In the data rows, zero lies at 7.5, halfway between 7 and 8.
Here is a table of points, one per row:
array([11, 11, 11,  9,  6, 11,  7,  7, 11, 11,  8,  7, 11, 12,  9, 10, 11, 11, 11,  8,  7, 10, 11, 11, 11, 11,  9, 11, 11, 10, 11, 12, 12, 11,  6])
array([ 9, 11,  5,  5,  9, 10, 13, 10, 11,  7, 10, 11,  9,  7,  6,  6, 11, 10, 10,  8, 12, 10,  7, 10,  8, 11,  8,  7,  8, 12, 11, 12,  9, 11,  9])
array([11,  5, 11, 11,  7, 10, 11,  6, 11, 11, 10,  7, 10, 10, 10, 11, 11, 11, 12,  6, 11,  9,  9, 12, 11, 11, 12, 11, 11, 10, 11, 12, 11, 10,  8])
array([10,  6,  8,  7, 10,  8,  6,  9,  8, 12,  9,  8,  7,  7, 12, 10,  8, 10,  6,  8,  8, 11,  9,  9, 10, 10, 12, 11,  8,  8, 10,  8,  7,  5,  9])
array([ 7,  8,  7, 13, 10, 11,  7, 13, 11, 10,  8, 12,  9,  9,  9,  8, 10,  6,  9,  8,  7, 13,  6, 12,  8,  8,  8,  9, 11,  9,  9,  7, 12, 10,  7])
array([ 7,  8,  9,  8,  7,  9,  8,  6,  7,  9, 10, 10, 10, 12,  8, 10,  9, 12, 10,  7,  6, 12, 11,  9,  6,  8, 10,  6, 10,  9,  7,  6,  6,  8,  9])
array([10,  8, 11,  9,  8, 11,  9,  9, 12, 11,  5,  9,  6, 11,  8, 13, 10, 12, 11, 12,  8, 10, 11, 12, 11, 11, 10, 10,  7, 11, 11, 11, 13, 12, 11])
array([ 6, 12, 11, 11,  7,  8,  8, 12,  8,  7,  9,  6, 10,  8, 12,  9, 12,  9,  9,  7,  9, 10,  6, 11, 11,  9,  8,  5, 10,  6,  9, 11,  6, 11, 11])
array([ 6,  8,  9,  7,  8, 11, 10, 12,  8, 10, 10,  8,  9,  8,  9,  9, 11,  8, 11, 11, 11, 11, 11,  6,  8, 11,  6, 11,  8,  8, 10,  8,  9, 11,  6])
array([ 8,  8,  7,  9, 10, 11, 10, 11,  9,  6,  6,  9,  8,  7,  9, 11,  7,  8, 10, 10, 12,  9, 11,  7,  7, 10,  8, 10,  9, 10, 12, 10, 11,  8,  9])
array([ 9,  9,  7, 10,  7,  8, 10, 11,  9, 10,  6,  8,  9, 12,  8,  8,  8, 10,  9, 11,  9, 10,  7,  6,  8, 12, 11,  7, 11, 12,  7,  7, 11,  7,  7])
array([10, 11,  9,  9, 12, 13,  7, 10,  8, 12, 11, 12,  8,  8,  6, 13, 10,  9,  7, 10, 12, 10, 11,  9,  9,  6, 12,  5, 12,  8, 10, 12, 10, 10,  8])
array([10, 10,  8, 10,  7, 11,  8,  8,  8,  9,  8, 10,  7,  9,  7,  7, 11, 11,  9,  9, 12,  7, 10, 11, 10,  8, 12, 12, 12, 11,  7,  6, 10, 11, 11])
array([ 7,  9,  7, 12, 12,  8,  8,  9,  7,  9, 12,  6, 10,  8, 11,  8,  7, 12, 11,  7, 10,  6,  6,  8,  7, 10,  9,  7,  6,  9, 11,  7, 11, 10,  9])
array([ 8,  7,  7,  9,  7,  9, 10,  6, 13, 11, 11, 10,  9, 13,  7,  6,  8,  8,  8, 12,  8,  9, 12,  9,  7,  8,  8,  7, 12,  6,  9,  7,  6,  9,  9])
array([11, 11,  9,  9, 12,  7, 10, 13,  8, 12, 10,  9, 12,  8, 11, 10, 10,  9, 11, 10,  8,  9, 11, 11, 13, 10,  8,  8, 11, 12, 11,  7, 11,  7, 12])
array([11,  9, 11, 10, 10, 11,  8,  8,  8,  7, 11, 11,  6, 11, 10,  8,  7, 11, 10, 11, 12,  9,  8, 11, 12, 11,  9, 11, 10, 12,  6, 10,  7, 12, 10])
array([ 8, 10, 10, 10,  8,  7, 10,  8, 11,  8,  9,  8,  7,  6,  7, 13, 10,  8,  9,  6, 11,  7,  8,  8,  9,  7,  7, 13, 12,  9,  6,  6,  8,  7, 12])
array([ 7, 12, 12, 11, 10,  6, 10,  6, 11, 11,  6,  6, 12,  7,  8,  8, 10,  8,  9, 11, 12,  9,  6,  7, 11, 10, 12,  8,  9, 12, 10,  6,  9, 11,  7])
array([11,  7,  8, 12, 11, 11,  7,  7, 10, 12,  6, 12,  7, 10,  9,  6,  9, 11, 11, 11, 12,  7,  7, 11, 10, 11, 10, 11,  6,  8, 11, 12,  5, 11, 12])
array([ 7, 12, 11, 10, 11,  7,  9,  9, 12,  7,  9, 11,  7,  8,  7,  7,  8,  7, 10,  9,  9,  7, 14,  9, 11, 10, 10,  8,  7,  9,  9,  8, 10,  7,  7])
array([ 9, 11,  6,  8,  9, 11, 11,  8,  8,  9,  9,  7, 12,  6, 12, 10,  7,  7, 11, 11,  9,  9, 13,  5, 10,  7,  9, 10, 10,  8,  9, 11, 10, 10,  9])
array([11, 11, 11, 12, 12, 11, 11, 11, 12,  6, 12,  6, 11, 13, 13, 10, 12, 10, 11, 11, 13, 12, 12, 11,  4, 10, 12, 11, 12, 11, 11, 10, 10,  7, 12])
array([12, 12, 11,  9,  9, 10, 12,  9,  7, 10, 12, 10,  8,  8,  9, 12, 10, 10,  9, 12,  8,  9, 10, 12, 10,  8,  9,  8,  7, 10, 12,  5, 10,  7,  9])
array([ 6, 10, 12, 10,  7,  8, 11, 10, 10, 11, 12, 12, 11,  9, 11, 10,  6,  9, 11, 10, 13,  8,  7,  8, 10,  8,  7, 10,  7,  8,  8, 10, 11,  6,  6])
array([11, 11,  9,  7, 10,  7, 12, 10,  7, 12, 11, 11, 11,  8, 11,  9, 11,  9, 11, 10, 10, 10, 11, 11, 10, 12, 10, 10, 11, 10, 11,  7, 10,  8, 11])
array([10,  9,  8,  6,  9,  9,  7, 10,  7,  6, 12,  8,  8, 11,  7, 11, 11,  7,  9, 11,  9,  7,  8,  9,  7, 12,  9,  8, 11,  7, 12,  6,  9, 12,  8])
array([10, 12,  8, 11,  8, 10, 12,  9,  7, 12, 11,  9,  8,  6,  9, 10, 10,  8,  9, 13,  7,  8, 10, 11,  7,  7, 12,  8, 11, 10, 10, 11, 10, 11,  7])
array([ 7, 10, 11, 10, 11, 11,  5, 12, 13,  7, 11,  7, 13,  8,  8,  9, 10, 12,  8, 14,  5, 11, 10, 11,  7, 12, 11, 13, 10,  8, 10, 11,  5,  6, 12])
array([ 7,  8,  7, 10,  7, 10,  8,  8,  6,  7,  8, 11,  8, 13, 10,  9,  6,  9, 12, 12, 10,  9,  9,  9, 11,  7,  8, 12,  9,  9,  9,  8,  9, 10, 11])
array([13, 10,  8,  9, 10, 12, 11, 11, 10,  8,  7,  7,  9,  9,  7,  9,  9,  9, 11,  7,  6, 10,  7,  7,  8, 12, 10,  7,  9,  6,  7,  8, 10,  7,  8])
array([11, 11, 11, 12,  8,  7,  9,  8, 10, 10,  8, 11,  8, 12,  6,  5, 12, 11,  7,  9,  9,  9, 10,  8,  9,  6,  8,  8,  7, 11, 12,  9, 12,  5,  8])
array([ 9,  9,  8,  7, 12,  4,  9, 12,  8, 10, 10,  7,  6, 11, 11,  9,  9,  6,  8,  8,  8, 10, 10, 11,  7, 10, 11, 12,  7, 12, 10, 12,  7,  9,  6])
array([12, 11,  9,  7, 11,  7, 11, 12,  8, 11, 10, 12, 12,  8, 12, 10, 10, 12, 11, 10, 10, 10, 11, 11,  9, 11,  8, 10, 12,  6, 11,  6, 12,  8, 11])
array([ 8, 11, 11, 10,  9,  7, 11, 13, 11, 11, 11, 13,  8,  8,  8, 11,  6, 13,  7,  6,  9, 11,  9, 10, 10,  6, 12,  8, 10,  8,  8, 12,  9, 12, 10])
array([ 8,  6,  9,  9,  6,  9, 10, 11,  8,  8,  7,  7, 10,  8,  8,  8,  7,  7, 10,  7, 12,  8, 11, 10,  9,  8,  6,  8,  6, 13,  8,  8,  7, 10, 12])
array([11, 10, 10, 12, 11,  7, 11, 10,  6, 10, 11, 10, 10,  6, 11, 11, 10, 12, 11,  9,  7,  9, 12, 10, 11, 11,  6, 10, 11, 11, 11, 10, 11,  7,  9])
array([ 9,  7,  8,  7,  7, 11, 11,  9,  8,  8, 10, 10,  9,  9,  8,  9, 10,  8,  7, 10,  9,  6,  7,  8, 12,  7, 10, 11,  8, 10,  7,  9, 11,  9, 12])
array([ 8,  9,  8,  7,  6, 10,  7,  9,  7,  8,  7, 11,  9,  6,  8,  8, 12,  7,  8,  9,  9,  8,  8,  8,  7,  8, 10, 11,  7, 10, 11, 11, 10,  8, 10])
array([10,  9, 11, 12, 10, 10, 12, 10, 11, 10,  9,  8, 12, 12, 11,  9, 10, 11,  5, 11, 11,  9,  7,  9,  8,  8,  6,  9,  6, 13,  8,  8,  9,  9,  7])
array([ 7, 10,  9, 11, 13,  7, 10,  8, 11, 11,  9, 11, 11, 13,  6, 12, 11,  9,  8, 10, 10,  9,  7,  6, 11,  9,  7,  9,  8, 11,  8,  8,  8,  9,  8])
array([ 6, 12,  5, 11,  9, 11,  9, 10, 11, 10,  9,  7,  9, 11, 13, 10, 11, 12,  5,  6, 10,  5,  9, 10, 10, 12,  9,  7, 12,  7,  9, 10, 11, 12, 11])
array([11,  9, 12, 12,  7,  8,  9, 13,  9, 11, 10, 12,  8,  8,  9, 13,  8, 12,  7, 12, 10, 12, 11,  7,  7, 11, 12,  6,  7,  6,  6, 11, 10, 13, 10])
array([12, 11,  7,  9, 10,  7,  9, 12, 10, 10, 11,  7,  8, 12,  6,  9,  7, 10,  9,  7,  9, 11,  9,  8,  8,  8, 11, 11,  7,  8,  8, 10,  9, 10, 11])
array([ 7, 13, 11,  8,  8, 10, 10,  6, 10, 12,  6,  9, 11, 10, 12, 10,  9, 10, 10,  8, 10,  9,  7,  6, 10, 11,  7, 10,  8,  8, 11, 10, 10,  8,  7])
array([ 9, 11, 13,  7, 11, 11,  6,  9,  7,  9, 11,  6, 12, 11,  6,  6,  9,  8, 10,  8, 10,  8, 10, 11,  6, 10, 10,  8,  6,  6,  5, 11, 12,  7, 11])
array([ 8,  8, 10,  8, 12,  6,  9,  7, 10,  8, 10, 12, 11, 11,  9,  8,  9,  9,  9,  7,  9,  8, 12,  7,  9,  8,  8,  9,  9,  8, 11,  8,  8, 13,  8])
array([10,  8,  9, 10,  8, 11,  9,  9, 11,  8,  7, 12,  7, 13, 13,  9, 12,  9, 12, 10,  9,  8,  8,  8, 11,  6,  9, 11,  7, 10,  7,  9,  7, 11, 12])
There is one direction along which these points spread out most. Take the direction at right angles to it along which they spread out most. Go by this last direction. Where along it does each point below lie, from 0 to 99? The average is 50, and the first point in the table lies past the average. One standard deviation of the points above along it is 16.
array([10,  8, 13, 10, 11, 10, 12, 12,  8,  8,  7,  9,  9, 11,  7, 10,  6,  7,  7,  7,  6,  9,  7,  9,  7, 10, 10,  9, 13,  9, 11, 11,  8, 10,  8]) 50
array([11, 11,  9, 12, 12,  9, 11, 10,  5, 12, 11, 11, 11,  9, 10,  9, 11, 10, 10, 11,  8, 10, 11, 11, 11, 12,  7, 11,  9,  9, 10, 11, 11,  7, 11]) 50
array([10, 10,  8,  6, 13, 10,  9, 13,  9, 12,  9,  6,  9, 11, 10, 10,  6,  8, 11,  6,  9, 10,  9, 11, 10,  6, 10, 12, 10,  9,  9, 10,  7, 10,  8]) 51
array([13,  9,  9,  9,  7, 10,  6, 10,  9,  7,  8, 12,  9, 10, 10,  6,  7,  8, 11,  9, 11,  7,  9,  8, 11,  9, 10,  9, 13, 12,  8, 10,  7, 10, 10]) 64
array([11,  8,  6, 10, 10,  6,  6,  7, 10,  9,  8,  8, 10,  7,  8, 13, 10,  8,  9,  9,  9, 11,  6, 10,  9,  6,  7,  8, 10,  7,  8,  9, 10, 10, 11]) 47
array([ 9, 10,  6, 11, 10, 10,  7,  6, 12,  9,  9, 11,  9,  7, 12, 13,  6,  6,  8,  8,  7, 11,  7, 12,  7, 10,  9,  7,  8, 12,  7,  8, 11,  8,  9]) 46
array([10,  8, 12, 10,  7, 12,  9,  7, 12, 10, 11, 10, 11, 10,  9, 12, 11,  8, 12,  8,  7, 11, 10,  9, 11, 12, 11, 11,  8, 12, 11, 11, 11, 12, 11]) 75
array([11,  7, 11,  6, 12,  8,  7,  7, 12, 11, 11, 10,  7,  6, 11,  7,  7,  8,  7,  9,  7, 10, 10,  9,  7,  7,  9,  9, 10, 10,  9,  9,  9, 11,  9]) 50
array([ 8,  6, 10,  8, 12,  7, 12,  8, 11,  6,  6, 12, 12,  9, 10,  7, 11, 10,  7, 11, 10,  7, 11, 10,  9, 10, 11,  9,  8,  6,  7,  8,  9,  9,  6]) 43
array([ 9, 10,  6,  9,  7, 10, 11, 10, 10,  6,  9,  9, 11,  9,  7,  8,  9,  8,  7,  8, 12, 10, 12,  9, 12, 11,  8, 11,  7,  6, 11,  9,  7,  8,  6]) 37
array([ 8,  7, 10,  9,  9, 11,  9, 10, 10,  9,  9, 11,  7,  9, 12,  8, 10, 12, 11, 12, 10,  6,  9, 10, 11,  6, 10,  8,  8, 12,  7, 10,  8, 11, 10]) 70
array([11,  7,  9,  7, 11, 12,  9,  8,  7,  9, 11,  9,  7, 10, 12,  8,  7,  6,  6,  8,  8, 13, 10,  8, 11,  9, 12,  8, 11,  8, 11, 11,  9,  7, 12]) 57
array([12, 11, 12,  7, 10,  7, 11,  9,  7, 10, 11,  9,  9,  8, 11, 11, 12, 11, 11, 11,  9,  9, 10, 10, 11,  9,  5,  9, 12,  9, 10, 11, 10,  8,  8]) 42
array([10,  7, 11, 12,  8, 12, 11,  9, 12,  9, 13,  7, 11,  9,  7,  9, 11,  9, 12,  8,  7, 11,  9, 11, 13, 10, 11, 12, 10, 12, 11, 11, 11, 11,  8]) 69
